In the data rows, the value 128 means zero.
Some points:
[160 127 115  87 144 122 148  93 117  98 123 150 186 121 159 144 118 146
  81 157  89  91  83 165 140 107  82 190 166 118 151 101 135 201 103 112
 126  88 158 112 114 140]
[110 161  82 142 186 143 150 113 162 184 105 110  97 105 134 123  91 185
 114 157 125 159 158 149 118 152  52 146  52 150 135 157 141 154  89 120
  79 101  76 149 116 153]
[107 128 111  94 151  90 207 124 135 149 139 141 154 149 166 138 162  94
  96 115 157 125 158 102 171  69 163  72 134 121 163 149 108 142 110  73
 143 109 107 113  96 148]
[198 134 123 161 143  89 134 155 141 135  91 192 112 148 134 148 131 132
  66 102 150 121 153 127 161 130 128 136 136 152 165 131 162  83 105 206
  82 157 128  57 175 121]
[116 116 106 177 168  87 107 110 147 140 147 152 148 114 151 134 145  98
 186 103  57 112 176 139 149  87 170 139 116 157 139 121 145 100  85  53
 181 129 117 134 143 128]
[152 142  84  85 130  99 123  95 124  82  98 159 106 108  95  60  87 105
 177 121 114 109 103 100 132 103 179 117  91 138 126 140 195 167 168 148
 125  79 175  74 127 166]
[125 203 129 113 164 105  93 181 111 138 127 116 159 189 124 120 120 172
 151 146 100 131 138 138 198 146 142  97 131  79 108 101 167 107 127 114
 101 129  75 146 114  80]
[174 117 189  76 113 151  64 141 131 138  86 179 140  60 178 158  95 130
 134 134 138 207  90  60 178  90 105 125 113 164 110 182 140 120 134 124
 134 166 121 170 117  95]
[119 151 167  86 127 155 147 112 159  74 188 150 144 106 131 131 179 116
 120 187 158 131 160 143 104 107 133 141 116  82 150 108 171  94 141 105
 133  92 144 152 102 129]
[102 166 143 142 155  97  98 143 127 100 159 132 107 178  87  94 186 176
  66 132 119 109  98  60 139 190 101 112  88 168 126 131 138 110 140 107
 109 127 120 170 133 153]
[158 145 176 145  74 126 150 100 170 128 103 114 144 124 117 113 131 168
 104  90 189 113 144  94 172 114 102 184 130  69  93 146 159 168 103  96
 114 115 162 143 118 119]
[109 150 168 135 126  97  85 146 127 122  91  83  39 161 140 174 135 110
 133 154 125 109 128 137 121  77 108 107 194 145 100 178 182 146  61  97
 129  90 157 124 163 131]
[144  98 171 166 106 161 147 112 209 112 133  80 117 127 156 152 120 136
 145  71 165  74 128 167 154 108 121 101 102 164  79 117 154  71 143 140
 126 121 157 100 109  86]
[171 125 127 105  78 139 151 124 142 114 140 118  83 112  76 142  90 176
 133 150 120 150 197  92 124 186 130  82 138  85 146  95 100 123  78 104
 162 129 112  89 112 122]
[ 59 188 135 154 113 133 165 125 100 174 138 161 109 130 148 156 120  90
 148 130 121 128 101 115 149 172 199 214 128 129  72 127  95 118 111 121
  70 115 168 111 134 139]
[123  79 125 215 149 127 141 121  80 109 110 150 128  78  78  82 147 126
 122 100  97 154 196 128 117  88 152 135 118 146 120 140 152 184 116 127
 162 116 102 181 125 147]
[140 183 151 136 133 147 138 129 129  61 142 104 149 112 105  98  84  65
 158  74 102 169 101 136 108 115  95 153 159 144 127 129 120 135 154  65
  74 109 113  91  79  95]
[111  89 161 126 134 107 170  73 143 142  85 133 132 110 211 131 148  93
  91 132  65 118 105 123 106 194 123  96 136  58  93 113 168 141 156 120
 118 158 137 131 161 140]
[ 94 159 103 148  94  73  90 113 135 121  84 158  79 125 118 148 129 168
  68 135 137 124 144 130 124  90 120 134 163 137 145 119  93 125 169 126
 149  82  81  88 125 119]
[ 96 149 130 158 121 115 121  89 123 100  91 107 152 128 151 121 154 106
  88 143 123 159  99 151  92 161 157 150  48 147 140 133  82 112 120  94
 139 173 172 105 145  71]
[130 196 144 110 157 137 158 100 128 184 143 114 134 144  93 146  96 126
 126  84 118 159 174 161 116 136 135 105 135 117 134 151  99 151  96 194
 190 123 176 163 156 107]
[123  87  74  59 159 106 146  98  93 151 142  64 120 127  96 156 154 183
 140  92 119 108 156  69 135 146 156 207 169 123 132 165 145 105 163 151
 105 140 105 152 140  85]
[ 79  78  83 132 121 110 149 125 144 140  62 163 150 171 111 149  72 110
 127 161 116 119 145 151 106 124  62 144 111  91  88 118 167  80 174 118
 148 156 146 158  95  54]
[158 137 146 104 173 163 176 123  51 126 117 116  96 163 135 133 109 122
 133  97 111 141  65 167  89 116 102 118 150 170 161  91 116 106 114 110
  96 124 142 145  63 147]
[118 137  97 156 130  79 141 195 159  90 180 129 175 120  78 142 148 166
 149 114  60 144 100 133 124 125 109 100 151 117  91 125  96 139 137 177
 100 170 133  99 126 159]
[162 111  73 111 115 160  61 125 135 153 121  85 183 152 131  90 178 109
 156 126 110 112 158  96 104 143  86 158 105 130 138 139 117  81  37 145
 116 139 110  95  86 166]
[ 54 118 132  94 184 179 117 127 149 106 149 147 129  67 132 114 107 133
  97 100 152  81 120 132 110  73 110 128 116 130 101  81  60 102 103 164
  92 116  28 114 187 126]
[109  75 213  98 131 157 127 158 165 155  70 158 111 149 106 110 128 187
 183 168 120 111 132 177 141  98 165 138 137 115 138 160 112 117 133 116
  98 136 148 124 107 175]
[136  78 118 138  73  80 139 138 100 114 142 103 116 130 125 116 141  98
 157 106 112 101  63 162 168 108 119  81  95  92 174 181  82 150  93 164
 118 112 101 192 140  81]
[109  98 106 159  72 114 136 129 134 119  90  95 158 156 172  90  93 177
 131 107 155 206  82 152 126 141 157 151 136 109 134  95 101  60 145  96
 130  78 149 141 156 181]
[171 150 130 162 126 162 154  92  96  81  85  78 153 112 119 123 139 160
 139 184 180 107 121 194 156 127 134 139 164 132  84  87 147 107 135 127
 149 156 123 139 160 164]
[113 158 115 157 104 133 149 129 105 156 188  82 132 117 135  99 163 148
 142 130 150 103  70 111 103 116 137 123 148 124 144 140 159 120 140 158
 162 176 111 114  68 128]
[103  90 110  88  81 168 117 173  95 125 222 145  86 148 126 112 136 105
  83 120 128 180 149 186 157  81  96 147 112  89  88 128 179 128 104 118
 138 129 188 128 184 146]
[108 120  98 118 105 154 127 122 191 122 132 156  98 141 132  64 132  73
 141  98 155 132 139 130 141 204  93 123 222 138 181 139 104 132 123 143
 150 146 125 188 129 153]
[154 113  90 159 222 115 121 185 125 112 147 130 147 142 172 128  80 145
 100 101 167 153 144 102 114 131 165 119 161  86 115 166  91 158 151 113
 167 149 163 110 104 124]
[104 118  74 134  85 201 135  75 164 155 126 130 178 185  75 208 107  91
 101 143 109 145 133  79 178  76 176  71 127 198 166  86 146 170 149  89
  85 167 124 158 161 152]
[156 179 127 125  78  98  77 115  75 120 136 173 133  61 184 198  98 145
 156 117 121  97 153  90 102  92  81 117 138 146 130 128 101  75 155 146
 136 164 151 199 133 178]
[145 127  83  31 137  73 152  90 108 119 145 178 117 119 121  84 135 130
 185 116 162 111 107 149 161 134 115  91  65 178 103 114 129 132 141 131
 161  78 157 109 127 132]
[123 105 102 193 162 157 173 251 140 132 112 144 130  59 136 152 181 122
 155 121 140 109 108 110 164 153 136 130 127 161 163  92 143 155 130 131
 183  93 149 190 118 105]
[119  98 189 126 145 149 111 117 156 111 114 104 132 151  91 149 156 160
 160 114 143  79 136 133 138 120  77 129 107 121 119 149  58 154 164  97
 133 160 212 118 147 153]
[158 136 118 135 154 129  76 118 157 136 149  99  66 176 171  96 149 120
 110 131  97 133 156 130 169 141 134 129 129 151  72  90  95 163 200 167
 146 142  89 150  86 142]
[ 86 170 122 139 100 150 148 130 113 137  75 184 115 110 147 123 171 143
 174 146 138 162 142 111 101 140  82 104 166 140 122 144 125 134 144 136
 122 158 130  71 167  70]
[133 138 174 122 128  92 165 159 172 171 134  84 143 125  84 145  46  72
 120 152 110 112 109  82 116 163 117 148 120 136 132 143 136 120 121 161
 214  95  89 125 155 173]
[ 61  90 127  63 117  97 108 171 151  62 134  52 108 130 160 165 120 108
 137 152 185 164 138 131  86 117 133 120 122 171 112 124 183 178  76 138
 128 180 140 131 135 157]
[188 154 137 126 146 141 155 130 143  85 116 122 122 160 100 154 174  79
 134 158 158 163 119 185  96  99 134 182  98  92 165 185 121  82 196 128
 130 141 102 142 161 159]
[127 102 105 167 124 124 143  99  67  89 171 124 132 135 154  88  71  83
 171 209 171  85 153 103 179 133 131  86 106 120 134 194  88 140 108 160
  84 114 127 136 135 118]
[151 114 141 155 144  47  72 138 144 198 138 121 147  67  94 115 141  92
 111 140 183 124 148 154  57 125 159  81 139 119 153  57 127 121 142 147
  25 112 185 170 100 113]
[104 154 170  95 142 129  96 128 130  98 118 128 170 124 109  83  85 137
 104 107 113 111 147 169 149 179 178 118 155 144 182 139 143 135  89 151
 167 157 121 162 157  93]
[207 109 147 104 133 138 177 129 138  89 134 126 113 162 144 127 143 117
 135 192  75 162 137  94  94 118 137 180 150 146 104  75  91 121 111 130
 106  64 145 140 170  68]
There is one direction along which these points spread out most. Where along it does each point below lie, from 0 to 99? The average is 50, and the first point in the table lies past the average. One standard deviation of the points above along it is 16.
[104  78 193 163 133 157 118  91  68  71 173 152 130 163 149 187 105 137
 144  96 105 141 121 136 114 169 102 152 115 142 195 107 155 122 142 147
 114  76 132  87  74 134] 61
[133 100 116 159 177 149  90  71 147 161 172 162 163 149  95 134 155 163
 140 151 154 166  58  99  91 138 140  86 185 108  79 179 144 113 105 150
 166  84 112 120 135 111] 42
[177 117  88 121 128 156 133 123 144 146 168 132  55  88 101 117  90 166
  85 152  94  86  87 129 102 154 179 119 138 117 128 171 127 102 103  68
 134 186 125 113 108 108] 44
[112 118 138 129 121  99 127 101  93 120  83 176 102 135  84 188 160  72
 123 114 155 164  94 139 150 167 170 170 106  89  69  84  94 145  88 139
 133 166  89 105  56 133] 55
[109 159 123 143 104 127 124 118 180 162 169 106 122 124 173 111 145 180
 130 152  71 158 129 140 130 107 148 149 104 123 169 139 136 166 161 203
 111 146 109 120  90 118] 39
[133  93 160 152 146  69  88 144  87 219 171 100 137  87  97  94 132 102
 107 167 154 146 136 139 179 139  89 153 156 159 163  82 127 125 183 103
 125 153 133  65 153 110] 42
[ 98 156 104 125 164 192  81 128 112 139  93 105  69 114 140 115 125 121
 150  88 138 106 103  64 116  86 110 120  82  34 187  43 125 135 124 143
 133 133 105 102 183 129] 44
[119 138 108 118  78 189  71 184 118 146 130 129 156 153 122 112 116 118
  89 148 129  66 125 139  82 143 161 131 135 147 124 149  99 140 138 158
 184  95 141 118  89 104] 42
[182 121 145 151  78 111 141 147  99 175 158 197 162 184 161 131 121 150
 181  75 172  89 142 134  25 117 153 131 102 165 122  98 144 205 140  60
 116 162  40 131 191 140] 46
[157 132  85  89 103 179  94 156 112 144 119  86 144  79 123 185 156 124
 116 101 111 124 162 169 131 217 138  88 117 116 112 184 134 137 161 110
 102  63  90  92 140 146] 44
[ 99 114 184 117  91 149 179 148  77 141  70 113 161 114 144  76 152 113
  77 115  89 128 157  91 120  97 112  85 121 140  83 142 126  74 149 142
 123 155 153 123 102 157] 59
